128 stands for zero in the data rows.
Here are some points, one per row:
[126 128  99  61 137 172 134 153 103  81 129 121  90 173 148 138 169 134
 128 126  92  70 152  97 152 166 150 116 126 124 156  55]
[112  78 184  59 118 120  90 132 155 144  90 167 101 190 177 126 201 105
 120 164 133  92 125 135 122 147 121 107 143  91 144  75]
[121 122 116 215 163  79 186 136 159  60 138 123  99 127 120 118 115 155
  85 116  76  64 168 139 126 117 183 134  84 191 146 143]
[ 87  87 111  61 164 138  88 144 121 108 135 201 111 161 155 141 224  85
 131 153 103 126 134 131 135 129 114 124  99  82 166  78]
[128 156  97  69 140 139 148 166 165  94 137  79  84 164 152 157 122 128
 134 157 167  96 128  28 155 162 115  97 104 112 128  77]
[109 103  77  42 158 108 124  86 123  72 146 180  82 176 157  92 172 130
 133 177 118 117 201 142 135 134 135  78 116 106 169 125]
[126 134 132 245 170  91 174 135 124  77 133 125  94 147 124 115 125 143
  83  95  89  83 191 139 125 111 167 131  74 188 126 124]
[110 117 140 187 132  78 122 100 129 108 150 141 148 151  94 187 170 184
  51 101 104 144 174 100  99 137 183 100 143 125  74 176]
[150 156  54 213 126  71 162 187 177 170  95  85  94  61 163 112 136  59
 132 107 121 145 102 104  97 135 163 165 127 207 132 104]
[111 113 157  52 153 143 108 103 125 144 110 160 118 209 172 111 170 100
 133 126 132 126 157 138 134 141 110 100  97  34 155 107]
[138  96  56 142 105 113  97  88 117 161 136 128 192  98 114 113 129 141
 153 116 190 156  74 155 114 142  45 185 128 165 135 130]
[ 80  99 115  56 116 154 106 145 103 154 102 114  74 185 139 116 210 108
 144 144 127 123 175 125 178 130 126 128 112  63 169 138]
[144 102 100 164 118 139  75  93 116 130 120 135 214 101 100 121 125 116
 140 122 179 131  73 149 158 140  36 154 148 156 138 143]
[136 100  70 167 113 159 102  75  93 147 138 137 199 127  92 116 146 124
 157 107 179 154  62 158 142 140  64 164 106 146 131 129]
[144 145 129  64 137 167 117 170 126  97 144  77  86 173 147 131 158 141
 130 122 139  82 159  54 157 162 119  93 101 109 144  78]
[106 109 170  87 130 145 100  93  79 164 137 105 110 147 124 121  68 134
 144 183 158 146 141 214  83 120 123 160 118 103 144 123]
[119 147 137 219 130  83 168 155 165 111 141 120 127 120  99 156  94 158
  81 101 126 103 176 107 105 101 211 124 130 146  96 142]
[101 116 228  51 128  97 124 110 101 194 139  90  91 144 147 118  87 114
 139 145 130 155 115 176  78 123 124 186 126  80 164 160]
[141 146 109  38 145 154 165 170 120 104 128  83 107 189 147 132 135 125
 113 112 119  87 159  83 153 171 121 109 125 100 145  62]
[144  76  93 114 124 179  68  66 122 140 131 138 201 107  95  83 129 152
 134 130 152 150 100 190 134 150  85 131 118 140 144 169]
[120 151  78 255 153 104 161 151 130 115 131 108 100 135 122 121 109 148
 128  78  81  50 158 137 135 127 156 116  89 200 120 141]
[160 135 102 159 127 174 103 101 135 133 115 130 221  96 106 102 158 116
 146  91 142 163  87 120 161 135  70 102 137 149 102 139]
[129 118  87  28 119  71 127 122 173 126 109 136  29 149 163 144 133  73
 154 190 154 160 109 122 124 135 199 165 146 150  97  82]
[123 144 101  53 142 134 123 163  89 146 121 141  58 160 147  84 183 108
 162 148 131  68 116 121 178 131 129 141 139  93 148  87]
[103  61 174 106 115 136  63 102 123 133 167 131  81 148 107 128  91 135
 135 164 135 122 122 217 115 127  99 177 139 127 156 131]
[125 150 217 206 116  85 184 147 125 142 149 150 106  70 122 166  90 137
  88  94  69 155 153 126  90 128 131 115 120 124 128 171]
[114  87 201 105 100 164  73  88  95 115 154 116  96 139 112 105 122 148
 136 165 140 133 139 213 101 112 106 165 137 130 180 130]
[153 114  86 164 124 177  69  71 109 112 159 100 174  99  90 100 163 125
 169 123 166 134  98 187 114 124  61 144 165 117 145 165]
[128  86 155  76  96 113  84  89  87 145 169 128 118 166 111 117  97 130
 128 186 133 121 151 200 104 124 149 171 108 118 147 145]
[137  96 132  77 111 114  94 105 112 160 132 103  73 125 112 147  59 144
 161 212 138 144 136 180  86 124 138 156 152 107 162 128]
[117 120 121  48 142 139 142 151 112  86 126 127  97 167 152 134 192 122
 138 111 109  59 140 126 145 164 154 121 130 103 164  62]
[139 139  67 164 122 195 127  95 117 172 121 105 182 111 101 112 136 115
 155  80 183 143  73 124 149 133  50 130 148 140 124 152]
[123 146 122  92 155 158 134 130 195 101 128  55  64 155 146 161  92 125
 135 164 204 119 121   6 172 171 101  69  71 109 142 120]
[142 147  76 134 126 129  98 116 151 139 119 158 212  88  99 129 167 115
 145  84 173 172  86 101 127 139  81 129 146 152  88 145]
[138 145 113  57 141 161 139 170 160 107 130  94  97 169 154 146 141 128
 118 139 137  77 146  57 143 160 118  96 106 115 141  60]
[ 99 126 160 114  93 128  81 101 130 148 108 170 162 153 103  87 187 124
 109 125 150 216 145  84 117 175  57 108 178 119  92 206]
[147 124 162 204 137  77 165 125 175 123 147 135 140 108  83 135 121 157
  89 103  97 132 169 101 104 115 205  90 162 138  85 154]
[137 123  90  48 134 150 123 160 123  89 134 125 110 155 154 116 146 142
 165 132  69  73 183  92 157 149 152 132 110 103 159  57]
[143  81 138  78 118 136  82 154 152 100 111 157  75 157 186 110 199 119
 147 167 127 124 166 132 123 124  58 108 157  62 169  88]
[108 162 136 141 121  52 178 133 157 138 123  76 135 122 108 168 119 173
  99 102 118 200 151 100  85 117 218 125 170 127  63 143]
[152 137 164 249 165 143 173 157  94  81  93 152 127  98 159  97 171  71
  88  49  68 135 142 163 144 145 117 122  59 139 139 174]
[ 78 129 107 127 108 116  99 108 157 112 121 153 180  84 119 100 158 105
 157  98 155 234 187 130 126 167  94 114 186 136  59 150]
[ 80 126 189 100 140 133 110  87 133 133 133 143 195 124 132 115 167 100
 124  94 104 255 133 106 106 152  82 112 187 116  78 148]
[129  89  99 255 161 111 169 151 135  88 136 139 135 117 128 137 139 126
 121  66  94  70 101 117 157 123 152 131  73 198 127 131]
[119 149 109 210 138  93 157 151 130  96 152 114  72 152 126 132 101 150
  93 144  81  76 192 115 101  98 201 137  86 186 127 145]
[149 130 102 123  77  53 214 200  97 187 131  97  68  57 124 178  63 133
 130 163 111 196 120 134  86 121 137 136 153 149 113 184]
[115 120  78 122 132 159  82  88 139  92 113 188 181  67 108 104 175 134
 125  90 123 191 154 141 124 155 117 108 181 147  97 200]
[111 155 106  43 127 135 141 181 111  91 118 126  94 164 178 106 171 103
 162 145 123  94 162 157 115 114 181 141 136 100 124  60]
[102  84 143  85 109 126  78  98  75 148 162 106 111 145 110 152  93 129
 128 178 157 121 136 216 102 133 164 149 126 114 162 136]
[163 135  86 159 132 172 108  93 150 139 126 143 204  90  99 102 154 123
 147  80 158 155  89 110 153 130  62 109 134 143 117 144]
[125 182  69 113 129 122 133 103 113 128  77 139 180  65 108 122 151 126
 137 110 130 221 120 129 126 147 104 145 167 189  62 139]
[142 130 125  67 152 145 116 164 144  87 134  88 105 180 158 134 144 140
 109 124 127  72 160  58 159 161  99 105 115 110 158  70]
[130  81 160  85 106 142  77 103 115 128 161 114  94 158 112 116 104 138
 137 181 130 134 141 196  81 125 127 161 125  87 175 167]
[ 85  95 186 170 129 111 143 124 137  98 158 197 158 117 105  98 159 181
  94  99  85 152 143 121  85 151 190  83 203 113  80 169]
[103 132  92 136 155 114  49 118 109 137 101 156 173 105  82 105 166 130
 148  91 138 183 144 135 139 177  86  98 166 155  83 203]
[146 140  85 148 131 149  97 116 148 142 121 144 216  91 106 119 160 119
 140  79 146 154  74 110 151 135  53 138 133 158 103 134]
[ 83  97 112  62 130  94  79 112 151 124 125 172 111 161 193 115 219  76
 157 154  95  97 112 115 151 137 146 131 126 122 164  90]
[118 120 188 225 141  78 143 166 154 122 149 147 132 101 110 168 102 141
  71 108 109 104 150 107  95 121 180 119 115 152  96 156]
[105 104 183 152 124  47 135 132 148 135 134 145 131 101 102 150 168 147
 110 101 107 188 118  80  75 137 216 120 217 143  86 158]
[ 95 154  97 136 163 130 105  87 114 117  83 156 185  92 113  93 145 120
 122  96 116 198 146 138 149 156  85 119 198 161  75 176]
[140 103 129 115 103 149  96  65 101 116 127 108 159 113  90  92 100 124
 172 154 173 116 108 213 124 113 105 170 147 169 170 156]
[160 137  55  30 111 116 126 165 160 109  60 139  97 133 184 110 144  82
 207 144 129 139  97 110 136 108 198 141 155 147 145  90]
[127 111 151  66 121 115 130 107  94 133 138  86  79 134 131 126  69 125
 144 191 164 139 125 209  77 117 146 184 155 142 108 136]
[ 96  87 151  68 156 100 144 130 137 138  96 114 104 211 159  99 191 130
 138 152 118 147 155 166 138 137  92  99 105  30 155 102]
[115 131 115  65 128 123 137 149  81 127 138 123  73 181 160  89 184  95
 143 164 103  53 171 130 154 133 147 136 146  99 138 106]
[118 139 178 228 132  82 152 159 159 116 146 139 123 116 108 169 101 146
  70 105 111 103 137  97  95 112 189 111 138 153 113 150]
[100  72 172  87 107 114  89 107  67 136 148 130 102 164 116 136  95 130
 154 170 169 116 138 186 100 126 145 183 132 114 150 139]
[127 134 208 198 136  63 182 172 152 123 153 122 129  95 123 164  76 130
  78  84 101 150 137 125  91 131 152 100 143 118 119 165]
[127 135  81  45 136 143 160 154 125 114 138  84  90 172 165 133 149 131
 147 115 114  78 171 104 156 151 150  96 120 121 134  55]
[113  90 150  96 111 115  84  86  94 124 156 132 111 167 110 128  95 138
 132 184 125 109 129 218 104 143 141 176 117  92 147 148]
[125 121 147  48 130 140 157 166 131 114 115 128 101 152 177 102 181 114
 141 151 103  60 141 121 143 124 158 129 164  92 130  51]
[131 160  48  51 130  66 126 146 110 102 116 153  40 159 178 112 159 105
 141 165 149 152 106 143 130  88 212 150 151 205  95  59]
[117 110 188 178  99  64 151 122  66 136 161 155 107  48 135 172  91 140
 105 119  58 150 146 184 113 182 126  89 110 128 147 210]
[118 132 101 197 140  89 162 141 173  99 137 136  71 147 125 159  89 157
  75 134  95  74 183 120 110 106 203 146 100 178 109 113]
[155 153  82 166 112 158 121 123 134 162 118 112 204 101 107 108 146 120
 151  85 187 151  64 119 154 136  54 126 121 142 105 124]
[119 160 133 233 125  94 129 231 117 186  98 161 104 117 139  69 184  78
 120  54  67 133 115 113  96 167 168 102  96 151 187 147]
[150 110 109  34 135 141 131 165  91 112 122 131 107 155 163 140 181 108
 134 119 111  67 169 105 137 153 174 131 129 101 146  59]
[152 131  88 152 129 171 116  98 149 150 120 123 210  80 104 113 156 111
 145  83 166 142  80 111 160 127  65 122 140 148 116 150]
[126  95 153 119 121 123  83  67  70 114 167 144  85 162 108 114  88 136
 148 169 122 105 156 209 108 125 126 185 124 148 128 140]
[136  96  78 164 115 169 113  87 105 164 143 102 203 108 105 114 131  96
 150 108 193 124  63 154 148 131  60 161 138 142 151 132]
[102  98 150 110 105 124  83  85  87 109 169 148  96 163  91 123  95 120
 124 181 138 110 160 221 108 123 131 166 138 160 142 142]
[160 101  81 159 125 192 107  97 108 150 143 127 203  94 106  82 121 120
 148 102 200 142  68 150 138 119  78 147 141 122 151 135]
[120  76 194  87 119 131 105  62  81 128 160 120  99 139 113 102  98 145
 158 176 150 118 157 190 106 119 134 146 141 117 173 134]
[ 86 144 165 196 115  69 117 120 134 141 144 142 142  88 119 116 161 166
  63  90 136 202 187 129 131 146 198  99 159  82  68 143]
Along one direction, these points spread out more than along any other. Take the direction at right angles to it along which they spread out most. Go by this last direction. How many in every 100 of the points above lie lower along it than each point below? Answers are rounded to whole numbers. More than half of the points above lie lower than the first one.
[137  96 132  77 111 114  94 105 112 160 132 103  73 125 112 147  59 144
 161 212 138 144 136 180  86 124 138 156 152 107 162 128] 39
[160 137  55  30 111 116 126 165 160 109  60 139  97 133 184 110 144  82
 207 144 129 139  97 110 136 108 198 141 155 147 145  90] 52
[126 128  99  61 137 172 134 153 103  81 129 121  90 173 148 138 169 134
 128 126  92  70 152  97 152 166 150 116 126 124 156  55] 68
[125 182  69 113 129 122 133 103 113 128  77 139 180  65 108 122 151 126
 137 110 130 221 120 129 126 147 104 145 167 189  62 139] 36
[ 80  99 115  56 116 154 106 145 103 154 102 114  74 185 139 116 210 108
 144 144 127 123 175 125 178 130 126 128 112  63 169 138] 40
[112  78 184  59 118 120  90 132 155 144  90 167 101 190 177 126 201 105
 120 164 133  92 125 135 122 147 121 107 143  91 144  75] 49
[149 130 102 123  77  53 214 200  97 187 131  97  68  57 124 178  63 133
 130 163 111 196 120 134  86 121 137 136 153 149 113 184] 75
[ 96  87 151  68 156 100 144 130 137 138  96 114 104 211 159  99 191 130
 138 152 118 147 155 166 138 137  92  99 105  30 155 102] 48
[118 139 178 228 132  82 152 159 159 116 146 139 123 116 108 169 101 146
  70 105 111 103 137  97  95 112 189 111 138 153 113 150] 93
[ 85  95 186 170 129 111 143 124 137  98 158 197 158 117 105  98 159 181
  94  99  85 152 143 121  85 151 190  83 203 113  80 169] 76
[141 146 109  38 145 154 165 170 120 104 128  83 107 189 147 132 135 125
 113 112 119  87 159  83 153 171 121 109 125 100 145  62] 67
[153 114  86 164 124 177  69  71 109 112 159 100 174  99  90 100 163 125
 169 123 166 134  98 187 114 124  61 144 165 117 145 165] 1
[127 134 208 198 136  63 182 172 152 123 153 122 129  95 123 164  76 130
  78  84 101 150 137 125  91 131 152 100 143 118 119 165] 88
[123 146 122  92 155 158 134 130 195 101 128  55  64 155 146 161  92 125
 135 164 204 119 121   6 172 171 101  69  71 109 142 120] 58
